(in the rows, 128 means zero)
One turn sends every row of this set to another row. A few are shown first. Where does it send the rows asked after them?
Kivel: [141 129 135 136 105 150  97 137 126 136 142 104 106 116 136 128 137  98
 111 123 130 163 127 127 163 121 127 112  92 115  92 134 105 135 104 114
 110]
lopu: [124 112 133 135 114 132  96 147 131 114 138 118 114 107 130 115 135  88
  95 110 119 161 130 144 158 113 132 102 117 125  95 133 118 134  97 112
 117]
nagot: [125 115 124 111 101 113 125 131 120 144 135 138  95  85 159 119 141 109
 111 136 122 156 141 119 112 101 120 123 114 135 121 156  92 129 121  96
 136]
Buko: [135 123 122 121 120  95 112 123 125 141 163 106 125 119 157 118 128 123
 124 136 130 147  89 103 145 117 148 115 139 131 120 153  97 135 119 117
 124]
vit: [110 113 151 101 123 112 107 138 119 122 149 101  99 121 147 108 108 134
 133 131 133 160 130 122 140 148 116  95 113 137 130 147  94 133 109  73
 144]
Mamig: [135 117 122 128 121 100 126 135 121 126 164 113 131 119 138 123 129 136
 106 140 109 151 105 101 157 114 153 104 132 129 129 147  96 129 121 109
 137]
ruge: [102 114 140 109 113 122 105 127 130 132 147 119 102 125 154 111 102 113
 136 133 141 157 126 117 148 151 110 100 100 119 128 142 115 138 114  79
 138]
vitu: [114 121 137 120 110 116 119 141 119 109 130 137 124 121 149 111 135 118
 121 110 110 176 135  94 148 122 128 106 112 121  96 121 111 100  86 122
 140]
paf: [101 114 142 105 109 112 120 131 136 122 135 117 105 121 148  98 102 117
 121 131 128 142 138 130 150 143 115 117 101 127 125 142  94 126 129  77
 137]
kifef: [134 105 141 118 118 111 111 140 115 117 135 128 104 120 144 108 140 113
 119 111 115 166 133  91 133 119 131  95 125 138 102 130 102  95  76 125
 125]
zorav: [151 129 142 129 113 129 106 139 112 122 142 114  94 100 134 118 133  91
 107 122 139 162 142 139 161 120 127 103 108 125  95 143 121 136  90  99
 112]
pud: [133 112 131 124 119 131 115 146 119 119 143 131 113 125 155 119 126 114
 131 132 111 168 123  91 136 112 123 106 107 139 112 118  84 100  73 118
 136]
geme: [120 112 128 110 120 114 115 135 128 119 140 124 136 125 149  99 135 116
 118 120 107 169 119 112 136 120 135 105 135 138 103 107  96  99  86 120
 132]
tibo: [112 123 118 125 127 113 126 128 116 122 156 106 128 123 144 100 114 123
 122 134 125 151  90 116 155 128 149 111 139 128 118 150  93 131 126 100
 134]
Zudu: [ 99 115 135 106 115 114 108 125 130 119 155 104 105 118 141 107  93 122
 125 126 142 158 134 133 144 146 113 110 101 124 116 134 114 137 114  78
 133]
limul: [142 122 121 115 104 123 109 108 125 125 143 107 112  81 137 125 133 135
 131 138 108 167 108  88 155 123 111 118 130 105 124 135  94 113 110  70
 116]
Mudaz: [131 126 121 122 116 136 119 130 126 123 137 125  88  89 161 119 137 108
 117 138 131 155 127 114 101 103 135 114  99 132 115 156  74 129 117  97
 128]
nar: [112 120 147 100 127 115 100 134 133 114 148 124 114 119 149 109 106 121
 132 125 132 144 136 126 143 135  99  99  91 117 129 126 100 122 122  81
 139]
vami: [126 116 117 121 129  95 118 120 123 125 169 102 127 116 141 115 123 132
 104 130 129 145  99 107 138 117 150 122 140 127 121 148  99 128 122 106
 123]
suvop: [144 121 135 130 109 139  94 137 132 124 152 110 100 105 137 121 140  87
 107 131 129 165 131 128 160 121 129 113 122 121 101 140 127 158 100 118
 125]
noruk: [146 134 113 102 105 116 102 139 129 120 124 111 109  78 145 138 128 108
 130 117 112 185  99 111 150 116 125  99 111 129 108 144 102 117  94  82
  98]
Getum: [137 123 143 133 114 142  94 144 123 121 160 114 119  98 126 108 134  99
 104 116 125 154 131 132 170 123 123 106  97 117  99 126 117 142 109 113
 127]
kini: [150 132 126 127 103 121 100 145 125 110 138 119 106  99 134 114 132  84
 107 123 139 160 130 132 159 111 151 102 100 121 105 129 118 145 113 108
 120]
Ruvor: [118 125 142 111 122 135 103 135 137 128 145 105 109 133 157 130 113 124
 133 138 133 155 136 122 146 140 102 105  96 129 126 131  85 129 112  72
 137]
gos: [133 115 125 129 128 127 108 127 124 129 150  99 117 133 144 124 131 135
 119 132 118 156  89  99 148 111 142 116 120 122 121 166  87 134 129 117
 124]
Liga: [150 126 112 119 109 117  92 129 124 127 138 105 113  70 145 130 121 113
 134 122 112 181 106 106 159 103 109 102 118 128 110 137  99 125  94  76
 102]
Nozi: [133 118 130 114 131 110 117 124 107 136 163 103 127 130 137 118 133 136
 107 135 126 163  99  99 158 122 140 100 142 126 120 155 106 127 113 108
 121]
mufo: [129 135 118 114 117 115 131 128 129 130 134 134 112  86 170 114 134 121
 108 126 116 157 151 128 113 117 133 112 101 139 111 149  95 129 127  82
 133]
vodi: [123 116 111 114 112 111 132 130 117 132 141 132  97  82 155 106 124 107
 101 120 121 158 150 118 108 106 128 128 109 141 113 145  97 125 117  93
 129]
ratek: [132 114 132 112 122 118 118 136 122 109 149 135 126 110 148  98 129 127
 138 121 105 164 130 104 132 110 116 109 115 142 106 119  95  97  92 127
 144]
vuda: [129 120 133 127 100 114  96 130 141 109 149  96  93  66 143 128 115 126
 134 130 118 160 115  94 159 126 103 110 121 126 110 152  84 130 100  73
 123]
Guf: [137 122 127 102  97 127 121 127 125 113 136 109 110  87 129 130 136 134
 126 141 104 173 101  88 160 134 123 120 125 113 130 144  95 112 102  72
 123]
Marat: [124 102 135 124 115 121 108 135 127 119 140 135 126 121 157 113 143 118
 142 116 114 165 129 109 132 123 120 107 124 139 108 125 112  98  72 110
 138]
tobu: [144 118 125 127 115 127 101 135 121 117 148 109 105 106 125 111 125  90
  98 117 128 164 132 133 162 111 135 127 118 118 102 133 130 148 103 115
 115]
Fem: [145 112 121 116 106 131  97 110 152 122 138 112  99  72 152 113 129 127
 118 120 102 166 121  88 140 126 109 107 106 125 111 145 103 118 105  79
  96]
Suve: [126 126 115 114 114 121 135 127 134 120 135 136  94  90 150 113 124  96
  95 140 120 155 148 131 123 100 123 113 119 133 108 153  96 130 124  97
 124]
dimez: [132 118 131 118 114 120  83 131 132 118 130 102 100  81 150 114 126 115
 131 104 103 174 104  72 153 132 119 111 124 112 118 129  91 124  97  86
 119]
Gef: [139 126 129 105 114 123 126 120 119 133 136 120  87  90 157 103 142 116
 104 133 133 156 148 117 112 120 131 114 114 138 114 163  95 132 130  85
 125]
lan: [130 127 127 106 105 121  99 146 127 122 128 105 104  86 142 126 132 109
 122 105 103 178  98  77 158 144 132 109 120 117 118 132  93 118  97  86
 115]
Fotuv: [106 118 140 103 113 118 101 135 143  99 146 107 114 127 148 107 108 135
 127 133 136 164 129 122 152 138 118  98 101 133 122 147 107 141 127  84
 146]
tused: [127 135 116 114 118 119 124 128 118 127 147 133 101  75 148 115 135 110
 108 127 123 153 136 117 110  97 123 109 111 125 107 149  87 129 138 111
 135]
Vifur: [147 121 120 104 106 131 104 126 158 110 135 114 102  79 152 127 133 119
 114 123 108 164 118  99 140 138 119 104 103 137 114 153 106 116 102  71
  94]
Rudu: [116 105 127 121 124 107 113 137 121 109 143 126 121 126 145 113 126 120
 128 106 111 165 140 107 133 123 120 117 131 132 105 115 111  98  77 111
 139]
lagat: [137 128 120 130 140 111 114 128 120 123 168 107 128 118 147 111 123 125
 118 119 123 142  98 107 159 116 136 111 127 126 116 160  99 136 139 113
 127]
lel: [132 128 130 114  97 118 111 138 149 105 142  95  93  77 140 137 124 131
 128 131 108 163 115 101 159 138 114 114 122 137 112 165  87 127 105  77
 123]

Ruvor turns into pud
Rudu turns into vodi
Now these:
suvop turns into ruge
vuda turns into dimez
Fotuv turns into vitu
geme turns into Suve
Gef turns into Nozi
lan turns into Vifur
nar turns into ratek

